Each path below is one point turned by a fixed rotation once a step. After each direction that follows a path, write how fast that rotation turns it, in deg/step (0 if it stays still).
Each turn is a multiple of 5 degrees from 10 to 175, or 0.
Path 1:
[-13  33  -5  11  17   1   5   9 -24   7 -36  26]
[ 37  -8  -5   2  13  22   6  -7  -4  17 -29 -33]
[ 15  29 -18  25 -28  20  22   7  14 -15   1  13]
[-11  21 -33  -9   6 -11   4  25 -29  -1 -13 -28]
[ 22  17  -1  12  26 -12   7 -16  23 -23 -37  -3]
[-10  14 -37   5   3  34  16 -18  14  15  13 -21]
[  9  -3 -48  13  -8 -15  -8  -3 -22 -24 -14  17]
[  1  21   0   1  -6 -28   9 -33   2   3 -12 -42]
[ -7   4 -19 -13  16  12  41 -26   5 -21   3  21]
[ -6  -6 -41  -7  -9 -16  -5 -11   0  40 -20   7]
[  6 -13   6  38  -4 -15  27 -30 -23 -11 -11  -3]
[  3  31   0 -34 -17  14  18 -27 -19  13  -4   5]
[ 19 -26 -21  -9  -5 -17  40  19   4   7 -21   9]
[-17  30   8  33  -1  -6  17  -4  -5  30 -25   6]
[ 22  -5  -4  -7  18  34  18  -7 -39   0 -16  -5]
[ 36  21 -15   0 -37   2   9  10  20   9 -21   3]
[-16  16 -14  21   7  -3  38  28 -16  -7  -3 -24]
[ 11  33 -11  -8  29   9 -12  -8  -6  -4 -42  10]
[ 27 -12 -28  15   2  22  15  -7  21   7  -4 -33]
[-11  34 -35  25 -21   1   4   0 -10 -21   3  14]
[  4   7 -20 -20  16 -22  -1 -10 -21  -8 -22 -39]
[ 10  11 -10   8  10  -1  24 -33  41 -16 -12  10]
[-25  -2 -49   3  -2  11  11 -13 -13  25  10  -5]
[ 18  -7 -13  13  -8 -31  -4 -28 -26 -16 -28  11]
[  0  18   8 -14 -14  -3  36 -36   6  13   2 -28]
[ -6  -6 -28 -16   3   0  37   4  -7  -2  -9  39]
[  1  -3  -8  18  -5 -22   2  -7 -11  45 -34  -9]
Directions:
[ 12   0  -1   5 -22   5  -8  -6 -15  -7   8  -5]  85
[  1  -9  15  -4  -9  -2  13  -1 -10  16  -4  13]  25
[ -9   5   9  13   7 -15  -8   0 -18  -2  -9  -6]  110
[ 10  -6   9  15  -7 -12   4  -3  19   3  -4 -10]  130
Path 2:
[-41  -8   8 -17 -19   0  15  27  -6 -30   7  -2]
[-10 -26  -7  -5 -12  17  20  33 -17 -33   9   3]
[-41 -20 -14   3 -24   2  13  22   4 -28  -1   1]
[-17 -21   9 -10 -14  -7  29  30  -6 -34  15  -2]
[-15 -38 -20  10 -17   8  17  24  -3 -30   2   1]
[-34 -26   4  -5 -20 -18  18  20  10 -27   5  -7]
[ -1 -44   2  -4 -11  -2  22  26  -8 -30  10  -6]
[-30 -44 -13   5 -21  -5   5  12   8 -22  -5  -9]
[-18 -38  20 -16 -14 -15  15  19  -1 -26   8 -14]
[ -7 -55  -7  -2 -13   9   3  16  -9 -23  -3 -10]
[-38 -37   8 -13 -19  -9  -2  10   3 -19  -5 -16]
[ -7 -43  16 -21  -9   7   5  21 -17 -24   4 -12]
[-32 -43  -9  -8 -19  15  -9  12  -7 -20 -11  -9]
[-32 -24  21 -28 -15   0   1  20 -11 -22   2 -13]
[-14 -37  -2 -14 -11  27   0  23 -23 -25  -3  -5]
[-47 -18  -1 -14 -21  10  -3  18  -6 -23  -7  -7]
[-18 -19  15 -24 -12  14  13  31 -20 -30   8  -4]
[-31 -24 -17  -2 -19  24   4  23 -13 -27  -4   3]
[-40  -9   8 -16 -19  -1  17  26  -5 -29   7  -1]
[-10 -26  -6  -4 -13  18  21  33 -18 -33   9   4]
[-41 -19 -14   3 -24   2  13  22   4 -29  -1   2]
[-17 -21   9 -11 -14  -7  28  31  -6 -34  15  -2]
[-15 -39 -20   9 -17   8  17  24  -2 -30   1   1]
[-35 -27   4  -5 -21 -19  19  19  10 -28   5  -7]
[ -1 -44   2  -4 -11  -2  21  24  -6 -29  10  -6]
[-29 -45 -12   5 -21  -6   5  12   7 -22  -5  -9]
[-18 -39  19 -17 -13 -15  14  18  -1 -24   8 -15]
Directions:
[ -3  18 -10   9  -3   2  16  11   1  -8   7  11]  20
[-23  11   5  -3  -7 -15  -3  -5  12   3  -2  -3]  140
Path 3:
[ -8 -17  -6 -11  -1  20   5  10   2 -11 -10 -53]
[-27 -12 -17  18  21  20 -27  -7  -5   6  20 -23]
[  6  -1   6 -17  -3  16 -14   1 -15 -12   8 -52]
[-22  -7 -13  24  16  17 -21  12  21   1   3 -35]
[  5  -6   8  -4   1   7 -26   0 -20   1  37 -40]
[ -5  16  -2   5  18  11 -14  16  27 -11  -2 -46]
[-13 -16   8  12   0  -8 -25   6   1  14  39 -32]
[ 10  23   2 -10  25   5   0  12   9 -12  22 -44]
[-27  -9  12   4   8 -20 -21   2  29  13  18 -32]
[  7   1  -1  -9  22  -4  15  13  -3   2  43 -36]
[-25  15   8 -13  26 -15 -13 -14  27   2   6 -31]
[-12 -27   1 -10   7 -14  19  11   3  12  33 -35]
[-19  17  -9 -16  43  -2   1 -19   8  -2  17 -24]
[-24 -26   8 -24  -3 -14   9  -6   8   8   6 -41]
[-21  -5 -25  -2  39  13  15  -4  -3   2  22 -22]
[-24 -10   8 -29   5  -2 -12 -28  -6   0   2 -38]
[-21 -24 -23   1  17  20  18  12   3  -1   4 -38]
[-24  -5  -6 -11  20  13 -25 -30 -18   1  16 -27]
[ -9 -16  -6 -12  -1  20   5  10   1 -11 -10 -53]
[-28 -13 -17  19  21  19 -28  -8  -5   6  18 -24]
[  5  -2   6 -18  -3  17 -15   0 -14 -12   8 -53]
[-23  -7 -13  24  16  17 -22  12  20   1   3 -35]
[  5  -5   8  -4   0   7 -25   0 -20   1  36 -39]
[ -5  15  -1   5  17  10 -13  17  26 -10  -2 -46]
[-12 -16   8  12   1  -8 -26   6   3  15  39 -31]
[ 11  24   2 -10  25   4   0  13   8 -12  22 -44]
[-26  -7  12   5   7 -20 -22   2  29  13  17 -31]
Directions:
[ -4 -15  -9  16   2   1   4   8  -5  10  17   9]  140
[11  5 -9  0  7 10 19 16  2 -8 -4 -6]  160
Path 4:
[ 18 -19 -20  -2  -8  16  30 -33   5  -5  14 -31]
[ 27 -18   9  14  -2 -14  21 -30 -29  20   8 -18]
[ 14 -30  13  10 -14  -4  28 -36  11   4  18  22]
[  5 -12  13  22 -10  17  17 -40  22  13   1 -28]
[ 18 -10  33  43 -12 -22   4 -20  -5  15  -1  -8]
[  6 -13  15  33 -24 -11   8 -17  36 -13  12  15]
[  7   9   2  36 -19  -6   0 -16  29  -8  -1 -41]
[ 20   7   7  34 -19 -48   1   0  -1  -8   8 -12]
[  8   0 -14   7 -25 -30  19  -9  35 -26  18   1]
[ 11  15 -18   3 -11 -26  21 -15  11  -4   1 -47]
[ 21   1   2  -4  -8 -53  30 -10 -11   1   4  -4]
[  6  -8  -4 -20  -7 -18  46 -24  29 -12   5  -2]
[ 13   1  13  -6   7 -13  37 -21   3   8 -19 -40]
[ 20 -19  36   5   5 -29  37  -8  -4  -2 -11   8]
[  8 -23  20   6   0   9  39 -13  34 -21 -11  -6]
[ 22 -13  25  28   4   3  20  -2   0  -9 -20 -41]
[ 29 -27  22  30  -6 -16  17   9  -3 -27   1   8]
[ 20 -23  -8  21 -13  17  19  -4  25 -36  10 -18]
[ 32 -13  -8  29  -9  -6   7  -4 -20 -11   7 -40]
[ 31 -25 -10  16 -19 -21  16 -11 -12 -17  28  12]
[ 15 -16 -26   3 -18  10  23 -35  14  -7  24 -22]
[ 23  -8  -2  16 -11 -19  15 -35 -22  22  11 -27]
[ 13 -20   9   9 -19 -22  24 -37   7  11  20  22]
[ -1  -5   7  13 -15   7  21 -45  32  14   3 -20]
[ 12   1  31  32  -9 -27   8 -25   0  22  -9 -17]
[  4  -8  26  25 -19 -26  15 -15  35  -8   4  19]
[  1  10   8  25 -15  -6  11 -12  42 -12  -8 -35]
Directions:
[  6   4 -17   6  -7  -6  -9  14  -2 -17   9  -6]  35
[ -9  13  -2   8 -11 -11 -12 -11  10  12   7   3]  20
[  7   3  -4   5 -23   2  10  -6  -5  -4 -18   3]  0
[ -6   4  -9  -4   0  18   1  -7  14  -1  -3 -20]  125
Path 5:
[-14   2   8  45  -1 -30 -10 -16 -15   1  -9   0]
[  7  21   2  14  12 -12  47  -1  -9  13  -8  16]
[ -5  42  11  12   0 -15 -18  -2   2   0  16  32]
[-27   0 -14  38  20 -20  14 -15   6 -13   9   3]
[-14  25   5  23  -9  -8  22  21 -28   6 -17  14]
[ 18  24  23  27   3 -23   0 -29  -4   4  11  14]
[-20  18 -26  11  23 -18  20  -1  11   6   2  31]
[-27  29  21  29  -5 -10  -1  17  -8 -17   6   4]
[  6   1 -10  41   2 -14  15 -29 -24   7   0  11]
[ -4  32  11   1  14 -28  19   9   6  16 -16  23]
[ -9  32   6  25   5  -3   0 -11   5 -19  35  17]
[-29   0 -20  35   4 -23  -1  -4 -14   4 -14  12]
[  1  26  31  23   2 -14  34   8 -11   1  -7   0]
[ 11  30  -9  16   3 -12  -4 -23  -9   8  17  37]
[-33  14  -2  21  23 -32   8   4  21  -4  -3   8]
[-15  23   5  36  -8   8  22   9 -28 -12  11   9]
[  7  12   7  28   0 -34  -8 -23 -15  19 -15  17]
[ -4  27   3   7  25 -15  39  -1  16  -1   8  17]
[-23  32  -4  25  -7  -5 -18   7 -13 -12  15  24]
[-13  -5   4  44  10 -29  17 -17  -8   0 -10  -8]
[  6  35   5   9   1  -6  32   8 -18  14  -7  27]
[ -3  30  12  20   8 -25 -19 -20  11  -5  19  21]
[-31   4 -24  30  17 -12  27   2  -1  -5   2  11]
[ -8  29  25  27 -15 -12   4  14 -27   1 -10   7]
[ 18  12   1  27  14 -22  14 -36  -3   9   9  17]
[-27  31 -10   3  16 -18  13  17  12   5  -4  28]
[-17  20  17  41  -5  -5  -1  -4 -11 -23  22   0]
Directions:
[  8 -10   3  10   2  19  -7  10  15  12  -2   2]  0
[ -6   3  16  -3  -3 -16 -18   6   7   3 -12  -4]  155
[  5 -11  -8   9   0  -7 -17 -22  -1   2   4   2]  135
Path 6:
[ 29 -11  28 -29  -5  15  31 -14   3   5  -8  -9]
[ 37 -13  17 -25 -29  10   8  -5  -7  10 -10 -22]
[ 38  -5   2 -10 -33   5 -11  -8  -5  33  -4  -6]
[ 29  -7  -6  -8 -13  -5  -5 -24  12  46   9   8]
[ 21 -22  -8 -25   8 -19   7 -23  24  30  11   0]
[ 32 -31 -10 -30   8 -23   0   1  22   3   0  -9]
[ 46 -21  -8 -17   3 -10 -14  22  17  -2 -11   9]
[ 46  -3   5  -5  10   4  -3  15  20   9 -10  32]
[ 34   2  24 -13  17  14  23  -2  23  11  -6  24]
[ 30  -4  32 -29   4  14  28  -5  14   0 -10  -9]
[ 38  -5  24 -26 -20  15   4   1   0   5 -17 -22]
[ 37   1  12 -13 -30  16 -13  -9  -4  29 -15  -6]
[ 26  -4   2 -11 -14   6  -6 -30   6  44  -2   7]
[ 19 -22  -5 -26   1 -12   8 -35  13  31   4  -1]
[ 30 -37 -14 -30  -1 -21   2  -9  10   9   1  -9]
[ 45 -27 -16 -15  -7 -17 -10  15   9   4  -4  10]
[48 -8 -5 -1  4 -4  0 14 17 14  0 33]
[ 38   0  16 -10  17   2  23   3  28  13   6  24]
[ 32  -4  30 -25  10   5  26   6  25   0  -2  -7]
[ 38  -1  28 -25 -12  13   1  12  12   1 -16 -22]
[ 37   7  20 -13 -20  19 -17  -2   5  24 -22  -5]
[ 24   1  12 -14  -8  16  -8 -31   9  39 -13   8]
[ 16 -21   4 -30   1   0   6 -40   8  28  -7  -1]
[ 27 -38 -10 -33  -7 -12   3 -19   0   8  -8 -10]
[ 44 -31 -19 -16 -15 -12  -8   4  -3   7  -6   9]
[ 46 -14 -12  -1  -4  -7   3   7   7  18   5  32]
[39 -5  7 -8 11 -7 26  2 24 16 16 24]
Directions:
[ -3  10   1  11   7   5   2 -11   5  16   5  20]  80
[  3  15  14   4 -13   5  11   7  -1   6  11 -12]  40
[-11  -3  -5  24  -6   5   1  -6  10 -13  -1  -6]  0
Path 7:
[ 34  12  45 -11  11   4  -3   6  -8   1 -19 -22]
[  1 -39  21 -16  12  -4  -7 -24 -13  -1  36   4]
[-19  -2  26  28  11 -14  23   2  21 -37   3  -4]
[ 18   4  21  -8   1  20  12 -10   8   7  -5 -53]
[ -3 -38   6 -18   6 -12 -39 -24  11 -15   3  -7]
[  8   7  43   9  28 -16   3  16   9 -26 -13  10]
[ 18 -15  33  -3   3  10  24 -14 -21  16  22 -27]
[-27 -27   5   2  -7  -5  -6 -25  23 -34  21 -11]
[ 11  14  22   4  28  -1   5  12  29 -18 -27 -30]
[ 26 -30  26 -17   2  -4 -20 -20 -19  14  -1 -21]
[-15 -16  32  -2  11 -12  -8  -9   5 -37  22  24]
[  8   6  27  16  26   3  41   7  11  -4   5 -30]
[  2 -31   9  -4 -21   5 -12 -32   4   0   4 -42]
[ -8   0  20 -13  22  -5 -28  -1  29 -40  -8   3]
[ 32  -9  35   4  33 -14  15   8 -10  14  -8 -15]
[ -8 -30  33   1 -23   1   0 -27 -16 -11  26  -5]
[-17   8  12   0  26   7  14  -2  32 -39  14 -15]
[ 26 -19  12   5  10 -11   2  -7  11  15 -21 -47]
[ -3 -19  36 -20 -12   1 -38 -20  -6 -21  -2   3]
[  7   2  27  -5  48  -8  16   9   6 -23  20   7]
[  9 -27  27  24 -12 -11  27 -16  -2  13   6 -33]
[-24  -4  17 -14 -11  20 -20 -21  16 -36   5 -22]
[ 23  -4   5 -10  49 -17  -5   5  23 -12  -9 -19]
[ 18 -30  48   9 -13 -15  -7  -9 -13  13 -11  -4]
[-19   0  31 -14  11  18   4 -13  -9 -36  30   2]
[ 12 -12   0  14  26 -19  29  -4  29  -9  13 -32]
[ -1 -19  33   3 -25   5 -19 -17  11   1 -27 -31]
Directions:
[  4 -16 -17   5   6 -15   1  -7 -13   2   3  -8]  135
[  7   9   1  18   8   7  -8 -22   2   2   1   5]  0
[25  8 -1 -5 -3 -5  8  2  9 11  9 -6]  130
[  4   1 -10  -7   1   0 -18  -1  12   0 -19 -12]  80
Path 8:
[ 17   8  -5 -28  11 -19 -39   3  12 -23  -1 -12]
[ 28   5  16  22  26   4  -2  12   1   7 -15 -35]
[-29 -14   5  22  13 -15 -28  10  27  12  11 -10]
[ -5  17   6 -35  15   2   7  24  30  -6   9 -17]
[ 17 -12  14  -3  16 -28 -19  11  -3 -33 -20 -15]
[ 13  14  11  17  22  20 -35   7   6  15   9 -23]
[-13 -17  -4   1  26 -24   7  10  34  22  -1 -19]
[ -9  22  10 -13 -10 -11 -14  31  24 -29   4 -16]
[ 15 -15  27 -12  40   7 -13   5  -9 -18  -5 -18]
[ 11  11 -17  14  21 -17 -41  -1  16  18   0 -17]
[ -3   3  17  12  11  -3  21  32  35  12  -1 -24]
[-24 -16  16 -19   4 -15 -28  13  17 -29   9 -11]
[ 25  23   3 -23  35   8 -15   4  -4  -6  -5 -25]
[ 11 -11   4  36  24 -29 -17  11  13   8 -14 -12]
[-12   7  15   0  -1  15 -14  24  39  10  23 -17]
[ -8 -17   6 -36  22 -21   3   4  14 -17  -7 -26]
[ 14  30   5   9  14  -8 -34  15  -7 -23 -10 -17]
[ 11 -19  20  20  40   4  -7  13  16  21   3  -7]
[-11   0 -10 -12  -8 -21 -23  12  44   7  10 -19]
[  0   8  24 -17  13   1  14  21   4 -26 -11 -37]
[ -3  -5   9   8  34 -13 -46   3  -8 -14  -2  -4]
[ 23  16  -2   4  28   6  -5  16  30  29   7 -12]
[ -8 -23  11   6  -8 -29  -1  19  34 -10  -7 -23]
[-13  17  20 -20  11  17 -24  12   2 -21   9 -31]
[  9  -3  -3  -4  53 -22 -11   1  -3   2 -14  -9]
[ 17  19   3  24   0 -10 -24  28  33   6   4  -4]
[ -5 -32  27 -12  10   6   6  14  29  -1   7 -29]
Directions:
[  2   4  12  20 -11  -4   6  13  -4 -13  -9  -1]  120
[ 28  -6   0   9   1   2 -10  -3   1   7  -1   7]  90
